In the rows, zero is written as 128.
The same turns and mirrors carry the whole set onto itself, and each row onto the other rows of its family. Which rows share a family with each named row? Give them in list order.
These 15 rows form 5 families of 3 rows each.
A: [146 174 142 106 126 128 137 137 146]
B: [129 114 147 149 148 145  91 158 145]
M: [151 119 111 141 115 163 151 139 111]
C: [147 168 132 101 127 125 139 129 149]
L: [147 173 139 102 129 124 128 146 146]
W: [138 104 154 152 146 128 104 152 151]
P: [134 112 155 149 151 132  98 147 153]
H: [151 120 114 134 110 175 139 135 109]
J: [150 165 141  97 123 127 125 131 152]
X: [139 163 130 101 129 123 135 129 158]
R: [141 115 160 154 149 140  97 153 143]
U: [153 116 112 126 101 164 136 146 108]
T: [153 111 122 133 100 165 140 139 109]
F: [154 109 115 140 112 165 143 137 108]
S: [126 115 155 149 146 145  95 148 150]

The rest of the family of T: A, S
The rest of the family of L: B, U
The rest of the family of M: W, X

The same turns and mirrors carry the whole set onto itself, and each row onto the other rows of its family. Which rows share a family with each named row? Give them in list order.
These 32 rows form 4 families of 8 rows each.
ver: [144 105  93 136 106 119 144 144 157 136 120 140  89 107 111 111  72 115
 122 153 125 124  78 160 106 121 125 121 142 112 151 106 104 141 111 113
  77 141 130]
tup: [133 125  76 107 124 106 134 161  97 166 106 154  93 142 109  72 126 126
 145 125 110 110 117 136 117  88 137  99 140 120 108 146  96 130 104 153
  76 157 124]
Fiku: [104 126 114 148 122 128 129 118 118 159 113 155 104 106 137 138 132 141
 120 118 132 142 108 148 122  98 150 117 174 107 118 150  96 124 103 121
 104  87  98]
dodom: [ 98 126 143 125 118 105 137 151  81 113 142 134 113 138 117 112 180 148
 145  85 101 126 142 136 110  88 161 122 125 119  76 137 135 112 114 134
 106 111 113]
fefif: [119 141  76  93  99 108 128 164 109 153 120 153  80 148 107  94 109 126
 133 121 117 129 134 124 118  86 161  93 146 108 113 138 105 119 104 148
  75 150 120]
sovu: [112  95 161 156 102 132 158 130 138  92 154 120 108 100 109 142 123 143
 124 112 104 135  95 153 109 125 147 138 122 112 120 107 151 123 115 104
 112  98 133]
keka: [126 118 125 149 129 107 155 146 123 102  95 168  87 109 101  95 135 125
 151 152  88 146 115 154 134 103 157 122 133 139 116 116 143  98  90 142
  52 103 141]
zefa: [128  93 161 162 124 115 154 127 127  96 144 121 122  98 118 130 141 137
 136 119 110 122  83 171 103 127 122 148 118 124 117 108 135 134 119 100
 105 101 121]
vis: [117 104 113 120  95 131 133 147 112 151 163 104 113 139 115 115 112 143
 119  84 128  98  95 135  91 109 128 113 132  96 109 136 106 156 130 114
 136 152 112]
rov: [118  99 114 153 124 130 125 118 119 164 122 173 112 117 124 135 129 142
 115 121 110 145  92 148 113  97 155 116 163 104 110 153  96 123 105 128
 104  85 116]
badoz: [122 121 121 137 133  96 151 141 135 114 104 155  84 112 120  99 151 122
 141 165 111 143 115 165 129 107 170 128 137 143 123 113 140  95 109 151
  56 104 143]
moro: [105 106 122 149 132 127 131 118 121 173 133 181 100 112 116 123 141 129
 120 125 107 151 115 159 127 102 167 119 162 115 120 140  97 138 115  96
  96 108 100]
mavaz: [ 88 113 128 143 124 101 130 145  76 123 148 133  88 153 103  99 164 144
 134  94 106 124 145 139  93 111 148 127 130 124  93 150 147 115 111 146
 107 105 123]
pek: [141 125 134 134 115  98 160 131 118 112 106 149  84 119 111 108 136 107
 162 156 105 160 112 149 108 104 162 114 127 156 114 131 140  96  97 128
  54 115 132]
puz: [122 120  98 119 111 143 128 167 105 136 156 122 104 109  98 145 123 140
 123  91 119 110  95 152 108 115 113 110 137  71 108 110 103 158 122 122
 125 145 109]
lobad: [ 99 117 136 114 116 110 122 135  77 105 144 125 107 145  87 107 159 141
 145  98 127 114 141 154 103  78 170 117 121 128  89 135 123 135 117 140
 123  97 122]
vegiv: [118 121 110 120  96 122 130 151 103 132 156 117 124 130 108 131 106 137
 127  81 117 109 106 137  88 110 113 116 132  88  99 130 102 162 118  99
 128 151 101]
tikef: [ 92 117 125 122 116 102 121 140  72 104 140 139  89 148  99 120 168 147
 128 112 124 123 146 143  96  94 153 139 127 134  94 148 146 125 112 147
 103 119 110]
Gafu: [139 122  90 143 116 109 154 157 160 140 117 146 104  93 134 117  92 120
 124 148  95 141  80 151 117 137 119 129 146 104 138 119 121 122 110 115
  69 157 130]
Susi: [156 131 104 101 113  85 136 177 126 103 148 110 115 122  92  99 114 127
 145 126 117 102 122 128 109 115 123 115  89 123  98 118 149 129 112 133
  80 143 151]
Lisak: [104 106 101 126 108 124 122 162 119 137 159 125 119 125 116 112 119 157
 104  84 118  87 108 149 112 106 120 126 137  76 114 109 101 157 132 121
 128 139 113]
tavob: [136 149  90 106 115 104 130 168  94 157 104 165 102 140 112  79 118 110
 123 119 133 113 120 144 106  90 137 109 153 112 107 140 105 131 111 154
  75 161 130]
rebi: [115 120 130 133 117  77 154 127 131 113 103 149 107 127 127  83 129 122
 148 155 105 144 124 149 113  99 179 135 131 159 117 146 140  97 102 128
  66 114 142]
tage: [142 127 108 130 112 112 155 150 164 139 120 134 117  90 130 109  85 112
 140 133 102 129  75 161 121 118 131 103 141  98 129  97  94 127 118 104
  79 136 134]
fup: [ 81 115 126 152 117 134 146 115 112 143 112 162  96 115 133 127 137 133
 124 120 104 152  94 175 110  99 165 126 178 105 124 135  97 129 117 119
 116 111 100]
gunag: [124 121 125 112 100 110 166 176 116  87 139 100  90 129  98  77 116 126
 153 120 102 102 118 143 113 116 130 120 100 130 116 100 154 128 114 131
  89 166 141]
sasi: [124 103 130 159 120 101 152 133 138  85 141  96 107 115 117 133 144 140
 144 110  95 134  79 170 124 122 142 138 128 125 107 105 149 152 122  99
 101 104 122]
Kilek: [112 141 102  95 111 117 129 162  99 160 119 176 104 120 106  93 108 120
 126 136 126 119 139 131  96  94 146 107 141 105 119 149  97 105 105 157
  92 152 128]
biken: [152 107 108 125 100 133 160 145 162 132 113 138 115  95 114 115  85 126
 136 144 112 121  65 150 128 105 137 107 134 109 138 104  98 137 103 110
  82 150 131]
vezu: [104  92 142 149 112 112 145 125 143  83 159 109 105 101 113 150 137 144
 145 126  96 135 105 158 110 125 146 135 114 120 116 105 132 127 119  97
 107  95 112]
poz: [139 128 113 110  91  97 152 176 116  78 131  96 104 130 109 102 111 133
 149 114 118  99 105 136  91 106 117 121 105 117 107 103 146 113 113 152
  82 147 143]
mufi: [137 114 119 107 104  87 151 173 118  86 149 119 106 134  93  90 121 116
 148 127 100 111 114 155  96 114 135 128  91 124 107  94 142 132 126 129
  78 170 144]

The rest of the family of vis: tup, sovu, keka, rov, mavaz, gunag, biken
The rest of the family of tage: Fiku, badoz, vegiv, tikef, tavob, vezu, mufi
The rest of the family of lobad: puz, Gafu, Susi, rebi, fup, sasi, Kilek

The same turns and mirrors carry the whole set onto itself, and each row onto the other rows of its family. Which rows share a family with each named row? Give them in list order.
These 32 rows form 4 families of 8 rows each.
doz: [139 124 100 146 114 129 161 129 178]
dafi: [131 129  73 130 106 126 138 132 168]
fone: [129 139 121 171  70 111 129 135 133]
Gerik: [127  92 103 104 111 125 129  89 161]
keso: [124  99 148 141  77 109 119  92 125]
murul: [146 139 135 169  82  97 141 118 151]
tiv: [137 106 126 126  71  99 111  76 152]
guzuk: [153 133  95 128  92 103 152  81 141]
refa: [123 131 100 129 102 118 140 139 184]
gegam: [141 124 140 132  84 126 106  84 122]
tiri: [127 129 113 171  68 105 154 120 147]
gov: [135 107 104 111 115 156 128  93 147]
saza: [117 117 127 140  58 118 131  87 174]
Lupot: [169 118 105 148 109 128 121 128 125]
veke: [121 101 144 125  86 145 121 138 146]
Gegi: [109 130 136 132  89 124 146  84 173]
Luz: [115 119 118  97  88 144 120 117 159]
natuf: [129  97 111 104 114 131 106 106 147]
bobus: [122 122  88 131  98 102 140  70 136]
vit: [126 115 129 163  63 142 107 126 147]
mulem: [125 115 144 151 103 150 116 131 160]
gage: [103 140 108 149  93 105 129 104 181]
kepe: [140 110 106 177  93  93 140 108 133]
voz: [152 122 105 134 100 109 131 131 107]
bez: [155  90 113 125  89 133 131 117 112]
Mekof: [142 113  97 136 125 121 126 136 118]
gisid: [106 108 118 139  82 127 128  94 189]
ravog: [129 115  98 110 120  96 154  99 146]
Zif: [119 126  97 148 110 137 150 150 141]
Nise: [134 100 123 145  82 118 120  84 108]
kana: [135 104 134 142  83 137 118 154 157]
kasa: [137 129  79 149  95  92 140  88 148]

The rest of the family of fone: Gerik, refa, saza, veke, Mekof, Nise, kasa
The rest of the family of gov: doz, murul, guzuk, gegam, Lupot, Gegi, mulem
The rest of the family of gisid: dafi, keso, tiri, natuf, bobus, voz, kana

The same turns and mirrors carry the whole set onto itself, and each row onto the other rows of its family. Which rows share a family with each named row? Give them in list order.
These 40 rows form 5 families of 8 rows each.
Vema: [148 151  87 101 155 167 135 142 127 139 142 111 146 138 134 114 160 124
 170 117 156 101 136 109 138 143 147 132 120 142 102 111 148]
Ged: [122 138  78  98 137 148 130 142 131 119 116  98 145 146 115 126 154 138
 159 114 140  95 105 103 157 131 156 139 116 132  97 120 128]
sul: [116 132 153 107 123 178 152 127 135 146 139 119 107 105 109 121 107 128
 158 159 162 106 119 102 140 162 142 141 120 133 144 121  96]
Fim: [134 168 136  95 117 159 131 120 157 127 176 102 130  67  95 130 143 131
 132 129 144 122 100 116 139 125 143 148 133 140 119 115  98]
Nuf: [121 138 128 137 115 130 140 123 110 151  89 140 153 145 154 130 126 136
 157 131 129  93 153 138 141 169 142 156  90 139 151 140 132]
setov: [136 131 131  96 145 132 158 124 128 119 148 125 132 106 127 129 119 146
 158 115 139 150 151 130  96 166 142 143 139 179 133  95 147]
kevut: [125 124 152 101 124 163 137 139 118 156 122 124 119 118 142 114 120 116
 162 160 131 100 127 104 144 146 144 130 117 137 166 108 109]
romas: [148 152  95 102 154 164 135 136 140 125 117 109 160 148 115 128 158 123
 168 111 149 110 117 115 151 116 159 150 129 151 108  95 125]
Tesez: [124 132 133 138 139 118 121 131 116 146  84 148 150 157 161 120 136 140
 155 105 135 122 147 119 148 170 135 148 115 139 148 125 136]
zug: [130 161 137 117 118 134 103 127 146 153 119 121 141 129 109 124 174 138
 133 143 172  96 103 124 187 115 147 150  92 138 126 152 103]
tur: [142 172 100 142 132 112 119 113 156 107 133 126 143 116 101 146 161 162
 110  86 151 146 124 148 133 143 143 161 120 160  99 147 131]
tis: [128 158 128 131 120 141  92 138 163 159 112 126 145 133 104 121 163 129
 128 129 159  78 109 136 160 127 140 143 105 133 139 165  97]
demuk: [134 149  93 102 147 169 119 132 135 132 123 103 161 153 128 119 173 129
 162 129 141 113 115 125 167 128 164 157 134 140 105 120 131]
nagav: [145 157 174 146 115 127 127 113 142 143 143 157 118  87 129 131 126 140
 114 133 143 150 147 149 122 157 130 155 118 166 167 139 114]
fem: [111 112 160 106 127 177 134 123 130 157 135 131 128 130 130 118 117 136
 127 148 136  93 123  94 152 162 147 135 123 138 159 117 127]
gekod: [139 137 119 113 130 135 165 117 110 102 146 130 117  98 139 133 117 148
 144 119 125 164 146 116 120 163 148 152 130 166 122  94 146]
gab: [143 190  94 151 131 104 116 128 140 113 132 143 158 125 130 135 138 160
 119  97 135 142 129 150 141 127 139 160 112 162 105 146 132]
rif: [135 134 163 144  96 122 131 113 150 140 127 145 105  83 133 143 110 150
 102 132 147 135 122 146 133 146 142 140 101 166 145 154 107]
mefe: [153 136 111 108 150 149 161 113 127 116 145 122 136 105 129 116 114 161
 155 112 131 145 158 120 116 150 140 136 140 175 119  96 145]
Rute: [153 162  92 140 121 100 105 129 136 112 123 140 153 123 134 131 173 149
 116  91 126 133 139 147 143 130 147 158 114 170 117 140 148]
Dasi: [133 145 125 163 128 127 118 108 115 138  68 133 144 145 138 117 141 140
 143 120 135 109 155 125 144 174 127 142 107 156 123 122 134]
Gan: [133 146 160 139 107 106 137 121 138 131 132 149 104  81 116 139 107 149
 111 118 140 134 136 129 110 159 121 136 102 155 159 134 108]
dibu: [147 157 112  92 124 152 126 124 144 117 177 126 128  81  90 131 149 131
 108 113 153 125  91 123 140 119 144 147 123 165 123 112  95]
Vabis: [133 160  85 100 153 154 125 142 122 121 134 111 156 147 111 112 169 129
 171 117 137 107 133 104 147 143 146 156 134 132 117 105 136]
til: [116 161 119 148 120 122 103 124 134 147 125 137 127 124  99 132 166 132
 116 152 156  97 100 141 164 123 141 123 107 123 154 159 104]
reve: [151 135 130  96 131 153 152 131 139 115 133 117 136 107 143 124 114 145
 156  94 127 146 153 110 115 166 146 172 128 175 109  98 137]
nak: [120 138 136 154 126 125 131 130 128 143  82 129 133 151 153 125 131 147
 164 135 131 118 165 127 140 171 144 149 112 133 139 147 147]
fupu: [119 145 161 137 108 110 120 114 135 143 135 138 106  89 129 134 122 157
 101 132 128 142 130 141 120 171 126 140 108 142 158 155 113]
kef: [137 133 107 129 128 143 155 129 125 106 144 139 119 100 133 127 105 138
 141 106 116 142 155 125  97 177 143 147 141 163 134 111 140]
sigov: [130 165 125 143 116 141  96 129 145 148 103 120 135 130 118 134 161 134
 112 127 137 104  96 127 175 120 144 144 100 113 133 154  91]
zuso: [119 122 157  98 134 153 141 128 145 155 133 109 117 115 129 112 119 129
 158 149 129  84 114  99 137 146 154 137 116 132 165 116 100]
kunu: [156 182  90 138 125  99 122 130 143 106 122 123 133 102 113 139 162 141
 145 100 147 151 130 157 126 127 141 158 111 160 104 140 114]
deva: [118 144 158 145  90 111 123 113 143 119 120 150 115  91 108 137 120 153
 104 133 131 138 122 139 146 148 143 165 113 160 159 152  95]
kipod: [134 150 125  79 122 149 139 146 157 124 189 121 118  87 105 139 139 138
 129 127 147 134  98 126 134 116 160 152 129 140 140 135 108]
dizuv: [146 158 116 110 130 149 117 131 161 106 173 120 107  83  89 122 153 140
 118 118 158 145 106 110 142 122 147 143 143 163 109 121 114]
gebut: [142 163 124 101 122 155 134 121 158 120 168  97 116  80  83 142 144 139
 115 138 142 132  99 137 123 117 150 140 125 153 119 125 101]
sokol: [115 159 141 135 104 126  95 140 146 146 110 130 128 128 115 143 165 117
 116 134 150 101  93 132 160 139 147 157  97 121 145 158  95]
vez: [133 127 116 148 138 117 126 134 117 136  80 148 133 167 150 128 137 147
 140 116 136 125 152 136 138 164 143 144 104 155 145 139 142]
Lakeg: [125 104 153  94 120 171 142 126 132 148 127 113 103 107 113 120 141 117
 154 150 149  99 126 101 139 163 149 135 124 139 157 112 111]
gat: [146 174 100 143 128 120 114 123 129 111 119 137 149 121 115 151 162 149
 111  94 147 167 133 157 135 140 130 151 121 161 101 134 137]

The rest of the family of setov: romas, Tesez, fupu, sigov, zuso, gebut, gat
The rest of the family of Dasi: Ged, nagav, fem, til, reve, kunu, kipod
The rest of the family of gab: tis, gekod, rif, dibu, Vabis, nak, Lakeg
The rest of the family of Vema: sul, Nuf, zug, Rute, kef, deva, dizuv

